[[ 0.017  0.068 -0.053  0.042  0.078  0.070  0.031  0.122  0.023  0.046
  -0.003  0.093  0.012  0.000 -0.022]
 [ 0.029  0.057  0.124  0.010 -0.084  0.068  0.109  0.032  0.036  0.024
   0.101  0.049  0.037  0.085  0.025]
 [ 0.045  0.091  0.063  0.032 -0.082 -0.052  0.054  0.121 -0.046  0.052
   0.013  0.141  0.041  0.024  0.041]
 [ 0.026  0.011  0.058  0.032  0.166 -0.005 -0.076  0.052  0.022  0.065
   0.058  0.040  0.021  0.034  0.087]
 [ 0.036  0.012  0.000  0.054  0.009  0.125  0.020  0.123  0.004  0.031
   0.005  0.003  0.065 -0.011  0.049]
 [ 0.037 -0.016  0.047  0.027  0.139  0.042 -0.190  0.062  0.042  0.023
  -0.012  0.106  0.008  0.060 -0.005]
 [ 0.076  0.035 -0.019  0.013 -0.122 -0.011 -0.038  0.062 -0.031 -0.008
   0.049  0.085  0.038  0.097  0.004]
 [ 0.045  0.042  0.082  0.019 -0.078 -0.072  0.014  0.099  0.081  0.058
   0.070 -0.086 -0.021  0.036  0.052]
 [ 0.035  0.018  0.003  0.003 -0.095  0.091 -0.039  0.113  0.022  0.015
  -0.001  0.077  0.049 -0.005  0.081]
 [ 0.013  0.062  0.200  0.005  0.035  0.030  0.068  0.075  0.064  0.046
  -0.020  0.061  0.085 -0.022  0.015]
 [-0.006  0.018 -0.096  0.044 -0.064 -0.067 -0.034 -0.010 -0.012 -0.042
   0.015  0.041  0.001  0.088  0.064]] Answer: 0.017

[[  1.082   6.188  10.191   1.031   4.220  -8.942]
 [  0.966   6.941  10.507   1.142   4.246   7.993]
 [-12.771  14.879 -15.509   4.344   0.432  -2.556]
 [  5.779   1.727  12.137   7.040  16.819  -1.728]
 [ -3.314  10.774 -17.773   9.575   8.286  18.286]
 [ -6.278  16.033   6.352 -12.474  -5.034  -5.552]
 [ 16.708   9.867  15.633   0.612  -0.835   1.533]
 [  6.593   1.872  10.496  14.264  11.677  -6.739]
 [ 20.063  -1.452  27.599   6.721  11.105   1.921]
 [  6.311   2.401  16.627   5.976   4.814   9.270]
 [  3.792   6.517   8.104   7.197  -0.731  12.646]] Answer: 1.082

[[  9.742   3.046   0.957 -11.432  -0.063  -5.014   3.111 -14.443 -15.544
   10.775   1.894  -1.659   0.063]
 [  6.853   3.849  18.219  -5.934   5.659  -5.401   3.111  15.220  -2.690
  -10.919  -5.446  -1.659   0.063]
 [  8.700   3.849   0.957 -11.432  -0.063  -5.014   3.111 -14.443 -15.344
   10.775   1.761  -1.659   0.063]
 [ -2.444   3.849  -0.039  13.094  -0.063  25.209  -1.723  -3.121  12.874
    9.854   1.894  -1.659   3.409]
 [  8.700   3.849   4.547 -11.432  -0.063  -5.014   4.242 -14.443 -14.524
   10.775  -5.892  -1.659   0.063]
 [  8.700   3.849   3.783 -11.450  -0.063  -5.014   4.204 -14.443 -14.524
   10.775  -4.411  -1.659   0.063]
 [ -8.276   3.849   0.957  -9.395   5.396  -2.507   3.111  23.886  -1.938
  -10.413   6.710   2.761   5.173]
 [  8.700   5.993  -0.007  15.653  -0.063   7.264   3.111  -6.321  18.298
   14.936   3.872   3.673  -3.772]
 [ 10.202   2.540   0.957 -11.432  -0.063  -5.014   3.111 -14.443 -15.513
   10.775   1.894  -1.659   0.063]] Answer: 9.742

[[ 224.765   29.491   54.561   37.005 -107.181  -87.796  -17.019  -35.003]
 [ 146.372 -188.275   90.141  137.544   29.547  -61.756  -77.046   64.718]
 [ 162.575  -94.831  167.387   92.297   34.782  -20.805 -106.193   67.882]
 [  61.902 -148.821   87.297  104.494   86.534 -129.638  -36.952   82.533]
 [ 139.770  -94.628  205.518   72.514  -80.420  -75.652  -86.749   44.449]
 [ 218.308  -37.194   43.792    2.079   26.682  -53.868 -135.115  -17.595]
 [ 251.030  -53.281   19.555  -64.906    2.642  -50.018 -115.664   92.847]
 [ 280.293   13.201   -7.807  -10.197  -16.020  -29.098  -17.012   98.872]
 [ 139.770  -94.628  205.518   72.514  -80.420  -75.652  -86.749   44.449]
 [ 224.765   29.491   54.561   37.005 -107.181  -87.796  -17.019  -35.003]
 [  39.097 -148.618  125.428   84.711  -28.668 -184.485  -17.508
    59.099]] Answer: 224.765

[[-104.69   57.16   20.74   74.89  -55.72 -189.11  -97.22 -116.95  -43.08]
 [  72.14  -15.24   -2.58 -163.25   72.10 -183.99  -47.05  118.43 -153.49]
 [ -12.85  169.49   87.56 -161.73 -156.23 -154.68   78.75  -36.70  124.24]
 [ -58.90   98.69 -134.48   67.53  143.74  -53.86  -74.29   -7.97   10.79]
 [ 139.45 -197.99 -131.69 -205.18    1.83 -129.56  -63.14   30.03 -137.91]
 [  32.39 -189.40 -209.88   28.29  -19.66   78.34  -21.98 -176.33  -64.88]
 [ 148.24 -210.19  114.61  166.49  -45.27   35.90 -158.17   38.89  -28.49]
 [ 173.80  -72.17  131.37  -92.93 -200.57  188.60  -43.88   83.38  -68.14]
 [-144.79  101.75 -189.59   76.28 -134.51 -126.45    6.16 -137.22  -39.02]
 [ -34.90  175.71   11.48  -77.72 -109.50 -202.67 -124.51  -63.36  175.31]
 [ 107.38  126.99    5.05   45.01  145.59   -2.91 -123.32  112.67   45.55]
 [ 176.53   58.52   66.56   -3.56 -194.23    2.90 -187.96  137.27
   -36.74]] Answer: -104.69

[[ -14.18  113.70  276.41   86.67 -130.78  -71.30  -13.70  -76.63  -18.15
    43.53  112.42  -40.03]
 [  28.89   92.30  -88.21  -99.73   68.19  -27.53   85.44 -116.43   12.54
  -161.45 -182.14   23.99]
 [ 136.83   86.95  -21.03 -120.95  173.80  161.60 -141.83  -21.00   54.98
   159.33   70.45  -32.09]
 [  32.86   78.56  -54.77 -133.58   60.40  -37.36  129.15  -90.04    8.59
  -160.23 -182.41   32.99]
 [  75.99   56.97  273.44   30.72 -123.17  -66.57  -33.55  -67.98   18.57
    23.93  191.92   21.06]
 [  50.05  140.24 -197.43  -17.65   96.64   18.60  -32.40 -111.81    8.00
  -155.37  -95.05   14.44]] Answer: -14.18
---
[[  0.3 -21.3 -13.7   1.1 -15.2  36.1]
 [ -5.2  58.2  22.9   7.6   2.6 -16.3]
 [ 10.0 -44.8 -12.9 -12.3   6.7   3.7]] | 22.9

[[-38.0 -21.0 -21.7   3.3 -24.2]
 [-28.0 -46.2   6.3  32.9  -0.3]
 [ 12.0   8.9  -6.1  -8.8  11.2]] | 6.3

[[  5.8 -51.5  32.5 -10.4  18.2  -9.4]
 [  4.2 -28.5  32.5   6.9 -40.4 -16.9]
 [  2.0 -45.8  32.5 -10.4  18.2  -7.6]] | 32.5

[[-33.7 -31.8 -32.5 -35.8]
 [-38.9 -42.0 -39.1 -40.9]
 [ 33.0  31.7  38.4  39.3]] | -39.1

[[-27.7   9.5 -44.1 -15.1 -12.1   1.8   6.6]
 [ -7.8   3.8 -39.3 -18.9  -5.3  -6.4  12.1]
 [-13.2   5.8  18.0   9.1  -2.6  11.7 -20.8]] | -39.3

[[-13.9  -7.6 -17.6  29.5  24.0]
 [ -3.5 -14.0 -37.0 -17.5 -21.1]
 [  7.3 -27.2  10.2  34.2  45.7]] | -37.0

[[ 45.5  24.4 -21.0 -47.9  -2.0]
 [-31.0 -29.7  -2.5   0.0 -41.2]
 [ 29.5  33.1   4.6  44.5   0.0]] | -2.5
---
array([[  0.2,  -1.9,  -3.8, -18.1,  19.6,  -8.5,  -8.5],
       [  1.5,  25.8, -10.2, -20.9, -43.8,  28.2,  -7.5],
       [-31.5,   6.0,  10.5,  39.0, -17.5,  -4.3,  -9.6]]) Out: -3.8

array([[  7.3, -58.2,  29.0, -39.5],
       [ 10.1, -54.7,  27.0, -32.1],
       [ 17.0,   8.5, -37.9, -15.4]]) Out: 29.0

array([[-53.9,   3.3,  18.1, -11.4,  50.3,  -3.9],
       [ 11.5,   9.0,   2.4,   5.8,  -4.6,  29.3],
       [ 49.1,   9.1,  28.8,  30.3,  -6.2,  40.5]]) Out: 18.1

array([[-29.0, -38.7, -31.6, -28.3],
       [ 27.1,  41.4,  32.6,  29.1],
       [-36.1, -44.6, -31.4, -28.8]]) Out: -31.6

array([[-55.8,   7.0, -36.4, -52.0, -10.9,  55.5],
       [ 51.1,   5.6,  -5.4,  57.2,  45.4, -25.9],
       [ -4.7,   0.3,   0.9,  -5.4,  -4.8,   2.5]]) Out: -36.4

array([[-15.9, -16.2,  -2.5, -58.9],
       [  9.6,   5.5,  27.0,   0.3],
       [-30.2, -10.2,  23.0, -52.7]]) Out: -2.5
